In the rows, 128 means zero.
One turn moves every row onto another: examples first, then more rows asked:
befa: [110 108 130 144 119 141 135 139 136 133 163 132 139  95 138 131 118]
beke: [125 109 111 145 111 165 146 115 115 117 119 120 121  96 103 131 172]
Fol: [142 114 106 140  99  90 104 129 103 143 137 131 151 133 143 124 145]
Netol: [131 121 113 140 102 148 150 139 154 109 135 161 165 153 148 148 148]
bar: [173 115 126 155 115 131 146 127 138 129  78 136 139 140 117 137 170]
Fos: [119 141 117 155 133 144 133 126 107 118 108 141 101 104 114 122 160]
suto: [135  97 122 155 135 143 155 153 115 137 179 126 134 172 130 121 165]
moner: [137 140 112 148 119 124 143 136 136 128 162 123 121 190 136 136 142]
Sozu: [137 112 142 120 130 112 137 123 120 138 103 158 138 125 115 135 190]
logad: [121 113 120 154 113 146 138 123 143 136 136 120 124 117 144 121  97]
ves: [126  87 150 151  80 125 133 128 108 103 130 139 148 160 141 115 135]
todod: [124 126 124 142 122 127 108 127 122 109  83 136 141 128 112 132 185]
Zin: [122 112 141 138 112 115 162 122 126 135 178 120 142 162 129 123 125]
Zegub: [140 151 120 142 106 142 136 144 115 128 135 114 106 176 128 107 141]
Takib: [131 120  94 168 142 131 144 112 145 133 117 123 113 102 126 148 171]
Tebon: [129 114 120 167 162 128 139 143 125 127 126 112 132 123  89 116 183]
Kezi: [125  73 125 159 111 120 139 127 101 149 150 125 140 164 156 110 155]
pama: [118 122 121 143 120 139 123 145 145 128 163 106 129 108 132 136 116]
ridit: [138 146 122 158 127 123 144 133 134 125  95 161 123 127 113 144 185]
Feso: [140  94 107 139 120 133 145 142 112 140 111 127 117 122  90 139 193]
Zolim: [100 131 118 144 133 126 156 133 148 121  97 123  96 155 114 134 162]
tasa: [115  89 133 170 108 114 165 122 118 144 107 137 130 104 125 125 181]
toda: [128 103 102 146 154 117 145 159 135 150 169 133 132 149 137 140 174]
kito: [133  95 121 145 103 112 112 122 115 120 150 137 179 155 147 129 146]
logip: [139 102 138 159 122 109 154 125 109 143 162 115 104 172 122 108 149]
Pab: [137 134 128 154  87 129 138 141 121 110 145 157 151 170 148 134 132]
leb: [129 128 113 150  99 128 141 170 129  98 104 145 134 121 100 153 154]
Sogi: [124 103  87 149 119 126 128 129 113 127  98 137 103 104 122 144 148]
Nusu: [120  80 111 145 116 130 133 134 124 128  77 136 128 131 122 139 184]
kemis: [110 116 104 149 130 156 124 126 146  98 105 122 129 110 127 147 171]
Molot: [139  59 124 156 124 108 141 135 127 127 165 128 159 150 130 137 158]
denu: [149 106 141 149 124 126 126 145 128 131  90 107 127 136 128 127 198]
numet: [130 103 104 137 103 113 129  98 131 119  96 120 152 124  97 135 151]
nopu: [122 111 122 157 128 137 122 127 141 140 148  96 127 111 141 117 111]
vod: [106 109 128 150 130 154 150 141 141 136 150 133 118 112 141 122 109]
rom: [106  92 142 143  99 115 142 149 126 119 159 111 144 161 153 128 130]
fep: [148  97 122 129 146 134 152 144 130 134  88 150 119 151 109 137 172]
sis: [134 123 148 165 125 141 163 147 146 102 164 140 136 172 129 134 154]
bebu: [126  82 134 155 111 162 153 120 112 139 131 124 152 150 147  93 164]
Fidu: [119 109 137 145 134 113 135 137 120 118 154 136 157 167 135 115 110]
kon: [146 129 113 153 122 139 159 115 141 137 104 119 114 139  99 140 192]
zun: [136 127 124 148 117  89 114 135 134 105 145 140 137 171 133 144 128]
sor: [133 122 145 177 114 113 152 149 135 123 164 119 151 156 152 123 128]
beg: [147 126 134 117 103 119 139 145 129 129 110 122 118 135 108 153 193]
bavon: [143  86 121 160 117 121 154 153 120 129 162 118 152 160 130 124 111]

fep turns into denu
Fidu turns into sor
nopu turns into befa
Now these:
logip turns into Molot
leb turns into Zolim
suto turns into Kezi
Zegub turns into toda
Feso turns into Nusu
Sogi turns into kemis

One turn moves every row onto another: examples first, then more rows asked:
moto: [106 140 174 106 122 160 156 135  72 129 110 142 130 118 125 122  99 147
 206 135  98 142 121 183  76 118 154 139 151 152 116 118]
Geta: [134 151 129  85 113 142 144 149 121 113  85 113 142  89 112 107 111 150
 185  98 102 110  85 163  42 136 204 154 101 161  66  95]
suda: [115 142 134 108 164 156 135 145 121 139 100 141 136 116 119 137 111 152
 189 153  94 129  99 161  60  93 151 166 128 170 124  99]
gid: [ 97 134 131 118 109 122 150 147 113  94  82 153  78 121 126  90 110 174
 183 109  54 117 108 115  32 118 181 152 137 159  82  82]
Komi: [ 89 158 111  77 128 116 109 143 114 109 118 113  92 103  98  92 115 175
 164 102  87 128 102 158  68 129 194 162 132 150  64 107]
Zosud: [121 136 149 122 130 134  97 146 122 109 129 183 131  97 148 108 111 208
 193 119  83 101  84 172  96 138 178 134 143 150 137 120]
Vafe: [134 144 127 134 111 157  94 158 139  99  97 113 100 109 139  78  78 151
 182 118  99 114  85 140  48 138 175 146 150 138 145 148]
loto: [ 95 143 135 115 116 125 146 152 133  85  83 133  80 114 112  77 118 170
 179 111  50 129 102 114  48 130 195 136 146 157  84  90]
bez: [117 144 165 103 107 160 156 145  94  86  91 132 104  95 113  85 108 160
 221 117  81 138 127 178  52 118 195 122 137 131  71 123]
rin: [111 131 150 130 103 138 126 126 105  97 137 158 152 116 154 123 101 205
 204 105  73 114  81 141  80 138 174 147 138 163 145 105]
vimun: [126 137 134  89 136 143 146 159 129 117  83 119 142  91 104 126 116 148
 192 118  91 109  84 166  41 117 202 157 100 162  78  92]
Fesup: [113 151 143 109 105 170 119 119 108 102 124 139 127 106 164 117 101 208
 217 116  74 144  74 168  81 119 157 162 130 140 142 119]
kob: [102 157  98  99 135 119 106 151  93 111 131 128 106 104  92  99 110 179
 162 117  74 127 109 163  70 122 189 152 131 148  58 108]
dimi: [124 161 110 144 153 138 123 153  82 134 124 168 115 119 120 105 100 166
 172 144  77 129 114 163  84 118 145 147 153 151  98 108]
fod: [139 158 160 113 111 159 150 145 119  73  96 135 107  93 110  78 114 162
 213 108  82 133 121 155  46 124 203 126 123 135  64 124]
div: [119 135 155 130 124 137 152 134  87 127  90 186 105 125 146 111  95 167
 190 120  91 104 130 135  57 106 146 154 140 168 114  94]
vaz: [143 133 164  96 104 154 105 161 107 106 101 114 117 112 123 109  80 174
 142  87  95 123  92 131  77 143 178 158 124 153 139 149]
Lizez: [151 146 150 141 126 141 113 171 116  97  93 114 110 109 132  95  73 167
 186  80 114 107  98 139  83 138 195 161 139 139 138 141]
buz: [121 143 136 118 135 162 113 153 125 122  92 148 127  93 171 106 111 205
 202 124  77 125  60 181  88 135 167 153 143 151 142  95]
Pivu: [118 132 152 115 125 171  94 163 121  96 117  98 108 123 141  92  94 177
 160 110 100 139  97 136  40 156 179 172 147 156 136 138]

loto turns into Komi
gid turns into kob
Now these:
rin turns into Zosud
dimi turns into suda
Vafe turns into Pivu

One turn moves every row onto another: examples first, then more rows asked:
kati: [103 169 115 113 168  78 137 114  91 111 132  65 128 144 166 126]
doli: [101 161 116  98 170  85 134 114  97 122 136  69 119 152 153 132]
Pavop: [100 125 141 125 148  80 143 138  94 127 108  61  89 171 135 107]
peged: [121 139 104 101 129  62 135 140  70 102 133 100 110 131 131 105]
Depi: [166 131 149 151 147 117 143 109  85  99 120 100 148 186 136 106]
zivet: [157 137 123 142 147  87 117 137  89  97 115  73 191 148 134  96]
foso: [110 128 140  99 140  97 131 137  70 106  98  64  97 160 146  88]
tizep: [150 139 152 116 132  82 110 126 111 132 141 111 173 173 121 108]
zet: [116 139 101 102 134  68 129 135  78 104 129  95 111 121 130 100]
vafa: [105 128 148  90 147  91 129 135  86 108 105  62  96 167 153 102]
Lasof: [157 132 152 154 125 115 133 135  97 104 144 107 141 185 145  93]
feg: [142 148 160 125 139  68 112 123 114 131 133  98 180 172 136 111]
mer: [161 130 155 149 134 109 141 110  80 112 116 109 139 187 125  97]
badi: [160 133 114 140 156 106 120 135  95 102 126  71 188 158 127 107]
Durez: [150 138 148 159 134 128 134 136  92 107 138  89 142 189 151  91]
kemav: [148 138 156 112 133  75 115 133 106 132 143 107 172 184 125 115]
neve: [106 162 116  99 171  87 140 119  89 116 140  68 121 161 157 137]
bava: [106 116 130 120 147  75 143 145  90 110 103  60  91 159 134 105]
fileg: [116 150 115 109 131  51 130 126  79 106 127 103 117 123 140 101]
tof: [161 130 113 136 154 101 124 143  84  98 124  67 186 163 127 109]

kati turns into feg
mer turns into foso
tof turns into neve
Now these:
zet turns into badi
Lasof turns into bava

One turn moves every row onto another: examples first, then more rows asked:
Vupo: [ 77 142 160 110 114 142 130 103 140 141  76 166 116  87 125 126  87 136
  85 159]
mosa: [118 118 122 104 120 126 123 129 104 103 102 104  86  90 104 141 110 133
 128 132]
vek: [103 170 151 127 121 115 147 111 141 107  97 117  86 124 146  99  83 141
 132 161]
mok: [ 76 164 151 119 113 157 119 114 134 139 103  78  90 112 117 117 122 120
 159 143]
dono: [115 143 124 156 122 141 114 141 127 131 108 119 151 131 138 126  98 136
 124 142]
subuf: [ 76 138 149 101 133 136 146 115 108 159 100 126  78  89 130 115  76 147
 137 141]
fotol: [ 78 164 142 115 103 153 100 152 143 161  93  85 101 122 133 127 118 132
 143 140]
zodu: [ 81 148 130 126 106 115 133 112 134 160  83 104 108 119  97 102  96 125
  90 140]
koz: [ 76 137 148  87 121 144 152 131 136 158 116 122 128 115 111  97  95 124
  90 160]
doro: [105 129 157 131 147 140 142 118 167 140  64 133 136 133 126 128  85 115
 120 166]
gen: [101 173 151  98  98 135 148 137 157 163  89 110  98 126 133 115  97 106
 131 121]
Nid: [ 93 153 157  91 119 136  96 121 151 128 109 123  66 126  92 177 101 133
 126 145]
masil: [106 135 176  94 116 143 123 154 150 118 105 128 138  75 134 166 101 127
 134 166]
dob: [ 99 148 182  89  94 138  99  91 138 111 111 128 100 123 113 163  95 140
 105 168]
Safor: [107 145 156 122 124 120 134 130 181 133 106 124  94 148 127 175 101 105
 115 139]
Kuv: [124 139 111 124 123 144 107  89 136 140 110 123 100 108 120 180  92 137
 110 139]
Sevab: [ 99 144 177 120  81 129 123 125 129 142 114 131  72  71 136 136 101 137
 123 147]
lagub: [ 96 127 142 104 151 118 133 107 121  89 113 137 101 114 100 144  82 141
 114 123]
nerof: [100 145 156 113 146 155 147 120 162 104 100 122 123 118 136  97 127 135
 144 162]
keru: [ 86 144 136 153 123 148 135  82 177 129 102 129  83 122 128 142 109 130
 133 157]
Dolu: [123 140 133 112 123 137 139 161 140  97 101 130 115 120 118 168  96 127
 135 179]
sav: [120 176 156 113 115 122 126 116 127 140 130 152 116  83 135 147  83 139
 104 128]
tofi: [ 80 121 113 124 138 134 112 121 124 135  87 142 119  94 132 142 113 154
 148 120]
pugel: [103 147 169  80 115 145  97  83 151 102 122 105 100 126 119 123 103 142
 115 159]
pem: [ 85 140 143  87 118 141 121 156 158 133  90 126 162  97 129 153  94 131
 146 153]
kupav: [ 98 139 136 134 115 136 180 137 155 142 107 127 117 114 131 177 104 126
 121 141]
donan: [ 93 151 117 113 121 135  70 133 154 131 108 131 131 125 140 152 102 134
  98 139]
teg: [ 88 123 151  78 110 173 136 124 171 137 106 119 152 125 124 148  98 119
 112 148]
vezuv: [ 77 122 150  98 117 128 128 126 118 135  84  82 102  86 117 120 123 114
 146 167]
lik: [ 99 131 154  96 121 123 103  94 104 129 145 113 116 118 113 122  97 116
 108 148]

keru turns into tofi
mosa turns into koz
Now these:
dono turns into sav
fotol turns into masil
lik turns into gen
mok turns into pem
teg turns into Nid
donan turns into Sevab
kupav turns into lagub
Kuv turns into subuf

One turn moves every row onto another: examples first, then more rows asked:
lor: [111 129 133 133 118 147 126 149 127 148 143  87 130 140 125 137 129 129
 126 101 131 157 153]
pup: [107 118 133 161  97 130 150 112 156 112 110 147 135 130 157 110 113 159
 139 134  97 102 115]
bitu: [126 115 111 102 123 145 137 152 127 161 115  92 140 141 143 131 119 142
 127  99 126 152 142]
netus: [128 143 152 147 113 118 149 147 132 135 103 158 163 159 139 117 136 150
 150 130  82 116 145]
gifif: [118 120 133 172  97 123 161 118 151 106 105 151 139 128 157 109 125 158
 132 133  99  99 104]
dazot: [114 132 138 141 133 124 171  95 148 128 126 151 128 147 157  88 126 162
 122 123  87 110 116]
sumes: [126 126 140 172  93 128 169 130 146 105  99 142 150 131 153 118 134 166
 133 136  96 101 109]
fes: [120 127 143 160  89 138 161 132 147 110 101 133 152 135 151 124 127 172
 141 137  93 106 123]
gebad: [137 141 150 164 118 105 160 146 130 128 101 168 162 156 141 110 146 144
 139 129  85 110 128]
Tef: [107 123 139 153  91 140 150 121 153 114 108 137 143 134 154 119 114 166
 145 136  94 107 126]
Vibu: [135 143 150 147 126 128 190 119 136 122 112 138 150 152 151 104 148 176
 119 128  83 113 118]
linu: [129 135 140 167 124  97 152 131 137 128 108 181 148 151 145  98 137 134
 136 125  88 106 119]
vok: [105 106 124 122 139 144 123 135 134 157 135 113 115 116 132 130 125 117
 124 104 144 161 116]
zeve: [164 115 106 151 134 110 176 161 115 138 102 118 145 129 145 118 159 130
  94  96 134 135  92]
nubab: [118 103 118 147 148 123 137 131 132 147 133 132 110 108 135 117 139 105
 107 100 150 150  87]
Dupun: [110 136 144 128 128 137 165 101 147 132 125 137 134 152 154  99 122 171
 131 126  83 117 133]
Dol: [143 105 114 172 167 117 144 154 145 150 139 130 111 110 122 116 129 125
 110 100 154 129 133]
gili: [140 138 140 156 117 138 156 170 112 136 127  86 150 139 122 145 160 136
 113 103 130 153 136]
rono: [150 131 128 183 129 112 167 160 114 125 129 112 138 130 127 126 170 119
  94  97 138 141 102]
zegu: [132 106 117 155 162 131 132 154 147 157 142 119 112 115 120 121 118 131
 122 102 150 135 152]
lodil: [123 143 152 131 123 140 177 117 139 130 116 129 149 155 150 108 136 180
 130 129  80 119 134]
tarim: [159 111 122 179 163 118 159 170 136 146 129 124 125 113 118 123 145 132
 107 103 151 129 131]
Dazu: [126 118 113 177 137 106 145 129 130 131 145 129 111 124 135 108 144 102
  96  91 144 137  99]
kulon: [155 123 118 125 122 135 166 173 112 148  99  92 158 140 140 138 150 147
 112 101 127 147 124]
geni: [142 111 127 162 144 119 161 153 118 138 119 126 130 110 131 128 164 115
  99 102 148 150  80]
fozu: [102 117 116 146 131 127 120 123 137 145 154 113 106 131 135 114 119 108
 116  93 139 147 129]
Nubaf: [116 103  94 113 136 127 130 126 138 157 126 119 116 131 152 108 108 119
 117  92 134 143 120]
logiv: [144 121 140 145 133 139 160 171 112 143 113 103 147 118 124 146 166 132
 111 109 141 159 103]
legun: [130 137 142 153 133 118 186 106 141 121 118 151 137 147 155  92 142 165
 115 125  86 108 106]
Fifak: [139 103  91 144 142 105 154 131 130 143 118 135 118 125 153 100 133 113
  96  90 139 132  90]
bevod: [120 118 139 121 130 154 137 160 121 155 123  95 138 121 125 148 142 133
 127 109 138 166 125]
Burog: [113 132 139 152 122 106 138 122 144 136 115 178 141 153 147  97 121 133
 145 124  88 110 132]
tav: [141 113 126 151 155 140 140 170 141 157 134 105 127 120 116 134 127 142
 125 106 146 140 161]
lom: [113 137 146 140 116 119 135 132 141 140 112 163 151 157 143 109 120 143
 154 128  83 116 147]
gotif: [157 117 129 167 157 131 157 180 133 150 127 107 135 119 114 136 145 143
 115 106 147 136 148]

vok turns into logiv
bitu turns into zeve
Now these:
pup turns into fes
tarim turns into zegu
linu turns into lom
lor turns into rono
Vibu turns into dazot

